In the rows, 128 means zero.
The rows of A fall into several groups, and each row is roughly a mix of its group's hidden directions.
A (125 x 12):
[[168 168 129 139 105 119  82 116  92  98 116 120]
 [112 133 166 159 124 101 192 124 158 142 131 131]
 [138 133  85 143 146 142  97 146 158 188 123 131]
 [178 124 147 123 144  83 119  89 135 104 115  96]
 [127  99 126 151 133 109 185 130 110 108 131 181]
 [178 122 130 158 132 124 184 124 109  92 117 141]
 [177 153 114 141 157  92 117  91 116 160 122 111]
 [ 94 105 101 157 129 100 170 138 165 127  95 141]
 [162 151  90 134 133 103 113 116  89 109 145  80]
 [ 78 104 114 141 156  87 137 124 122  97  89 127]
 [133 119 114 117  86 140 103 157  68 118 104 151]
 [146 137  91  97 124 118 148 103 169 129  97 174]
 [122 161 126 134 140 146  75 102 129 132 166  83]
 [106 127 100 137 135 137 100 197 119 136 112 163]
 [145 134 123 108 108  93 150 120  88  94 144  76]
 [ 71 110 114 155 120 119 102 174 130 142 158 122]
 [ 97  82 128 126 103  94 166 143 138 108  96 151]
 [157 101 137 122  79  87 165 118 137 100 106 132]
 [155 146 132  89 141 106 123 162 148 165 106  84]
 [ 81 140 148 129 183 143 111 127  87 138 133 149]
 [125 153 111 145 131 121  77  65 136 126 145 107]
 [130  75 136 136 149 161 115  86 148  99 107 150]
 [ 74 116 148 159 151 117  94  89 148 117 135 146]
 [187 142 124 155 156 100 134 103 112 105 112  99]
 [151 128  80 117 101 140  98 159 114 134  76 128]
 [102 119 107 155 167 135 172 159 142 149 113 165]
 [ 97 132 159 158  93 169 152 127 122 101 133 166]
 [143 110 132 124 138 117 108  81 165 169 143  84]
 [173 142 157 135 108 167 134 113  92 106 101  98]
 [184 139 112 126 136 140 112 109  73 112 135 157]
 [129 156 119 147 168 102  68 100 118 147 122 120]
 [107 137  89 120 122  85  75 122 102 133 158 142]
 [194 118 120 113 147 119 118  99 152 109 114 164]
 [131 132 142 128 140 156 166 166 178 165 152 121]
 [184 116 120 143 103 125  99 148 112  77 126 111]
 [128 121 106 148 178 153  92  76 122 147 125 114]
 [144 143 125 122  83 143 126 188 122 142 101  92]
 [147 181 144 114 101 149 109 131 122 158 122  78]
 [157 151 150 129  90 152 164 142 120  98 124  80]
 [125 166 162 119 123 136 186  91 146 113 151 128]
 [150 127 136 119  88  84 149 145 122  74 139 102]
 [180 144 167 112 155 116 169 144 110 131 100 126]
 [184 120 108 136  80 102 138  97 141 101 131 122]
 [151  99 144  89 122 138 101 112  98 142  92  84]
 [ 69 134 134 169 151 139 148 144 105 144 146 159]
 [128 123 100  98 110 164 161 188 112 120 135 114]
 [104  97 123 126 126 101 190 150 143 101 156 113]
 [172  97 114 130 102 103 169 128 112  90 120 155]
 [115 162 131 155 165 184 108 119 119 153 113 102]
 [ 98 130 127 166 158 124 182 142 152 155 123 157]
 [126 150 163  95 101 149 102 124 158 170 114  94]
 [124 169 185 123 136 154 155 111 170 131 126 121]
 [ 83 151 157 148 140 141 113 102 145 150 179 114]
 [102 114 168 103  73 110 120 141 138 116 125  87]
 [119 107 162 127 109  99 115  96 122 113 112  64]
 [ 74 118 115  91  93 138 127 174 111 124 110 129]
 [ 90  76 112 113 122 117 161 154 139 103 152 155]
 [ 71 124  96 137 165 125  99 131 155 122 122  93]
 [117 162 129 141 122 143 184 184 110 132 137 116]
 [163 150 143 121 158 151 114  92 143 137 186 118]
 [ 97  97 139 137 145 127 128 123 150 124 186 176]
 [ 88 130  82 136 124 135 119 169 122 176 151 120]
 [158 116 105 128 160 120 116  71 127  95 162 146]
 [148  65  96  93 134 117 113 125 135 104 121 158]
 [ 68 117 124 129 166 129 113 116 173 130 151 106]
 [152 174 151  84 133 147 168 108 145 141 128 103]
 [139 131 164 138 159 167 164 155 153 136  84 127]
 [ 77 134 112 151 166 123  82 106 124 150 144 146]
 [169 162 130 128  85  85 144 129 103 109 143 105]
 [ 83 106 141 138 174 103 152  94 143 122 133 160]
 [137 164 152 116 124 122  87 127  95 119 113  70]
 [160 157  98 100 155 160 135 150 138 165 121 163]
 [ 74 144 120 168 120 103 138 151 156 129 168 122]
 [128 132 134 102 112 162 115 157 184 171 134 107]
 [139 155 121 118 126  94  53 107 117 134 125 115]
 [110 142 123 102  95 105 120 149 128 110 156  63]
 [ 87  92 139 142 115  91 167 107 156 116 126 156]
 [140 147 105 136 115 127 102 175 108 143 118  67]
 [ 81 134 107 146 118 113 102 190 134 143 130 105]
 [111 164 150 162 178 151 111 121 134 164 105 116]
 [ 76 103 155 144 144 173 139 140 152 109 116 153]
 [112 113 145 127  64 145 119 118 123 135 176 157]
 [149 111 119 137 149  94 135  72 133 120  93 168]
 [120  93  78 148 130 109 148 111 144 116 106 178]
 [176 166 126 114 107  90 111 126 112 126 126  80]
 [130 130 146 107  79 135 181 156 139 114 142  91]
 [148 170 121 127 123 145 144 173  77 111 100 117]
 [146 130 150 108  94 179 115 156 100 119 125  84]
 [173 101 134  87 121 136 118  98 124 104  83 147]
 [181 157 168 136 116 118 137 104 140 128 103  88]
 [109 124  69 126 137 121 122 176 115 146 145 166]
 [178 140 104 108 147 102 135  95 136 130  78 144]
 [128 106 119 118 152 130 119  96 184 162 141 170]
 [ 85 154 117 160 167 160 125 159 111 160 133 137]
 [ 66 125 138 156 151 109 122  93 130 109 163 119]
 [158  98 141 124 134 100  92 103 185 105 124 138]
 [116 169 109 119 126 147 150 190  90 125 119 138]
 [182 125 130  87 116 104 145 147 145 135 112  84]
 [133  75 117  85  96 126 168 149 147 114 140 138]
 [142 108  84 115 141 104 127 128 128 112 114 196]
 [116 102  78  90 119  96  86 138 116 118 153 129]
 [150 149 154  94 104 144 154  93 126 128 114  73]
 [109 121 159 110  87 145 154  83 111 121 112  87]
 [147 111  68 139 139 134 113 158  93 143 150 160]
 [134  97 133 124  76 107 163 117 128  90 150 163]
 [ 68 149 121 151 172 137  93 111 116 137 139 120]
 [108 102 161 166 130  92 107 138 100  89 145 104]
 [125 137 121 128 127 158 115 183  81 126  86 146]
 [121 148 117 135 142 166  55 110 107 127 114 123]
 [148  96 101 129 142 111  93 131 160 118 107 184]
 [ 80 108 116 135 184 126 140 114 169 135 138 148]
 [179 123 112 120 134  99  99 111 151 141 133  74]
 [151 151 155 126 133 136 150  74 151 152 138  82]
 [149 103 121 131 123 118 181 164 118  99 121 175]
 [ 70 123 155 150 114 130 114 160 116 136 147  84]
 [ 95 157 123 128 122 145  66 128 125 141 132  80]
 [117 150 120 148 155 103  63  88 119 141 131 123]
 [179 116 117 123 101 139 173 172 132 137 112 152]
 [124 107 154 145 107  91 195 126 146 120 123 149]
 [183 148 159 136 111 123 172 123 154 136 157 110]
 [198 138 130  95 131 155 127 118 104 122  96 120]
 [172 137 117 139 143  90 136  97 172  99 139 154]
 [162 156 137 109 122 160 135 144 100 115  66 134]
 [107  81 146 128 126 107 141  68 120 106 132 159]
 [ 75 103 123 121  95 157 163 150 131 110 162 136]]

Here is one row of each group, with its name. Which group are the others in?
[119 178 161 165 105 128 117 102 117 147 159  99] -> <74>
[111 105 140 143 110 157 172 153 123  88 127 174] -> <14>
[102 151 119 152 122 148 100 189 141 158 125 101] -> <118>

[142 109 101  86 117 125  71 119 112 105  92 122] -> <74>
[138 175 150 117 116 114 158 170 135 160 123  89] -> <14>
[ 80 127 169 123 112  97 146 124 173 151 146 115] -> <14>
[135 131 129 127 122 152 151 198  88 142 106 145] -> <74>
[134 138 131 157 125 104 110 109 107  60 136  93] -> <14>
[103 163  90 128 146 107 133 190 135 146 142 136] -> <118>
[159 100 122 119  82  86 145 116 124  85 104 123] -> <74>
[ 93  75 142 132 158 101 142 109 171 113 132 137] -> <14>
[124 131 109 137 175 112 130 126 162 152 146 188] -> <118>
[202 145  90 130 123 143 127 128 123 142 106 147] -> <74>
[ 98 118 115 150 150  89 136  96 173 145 157 155] -> <118>
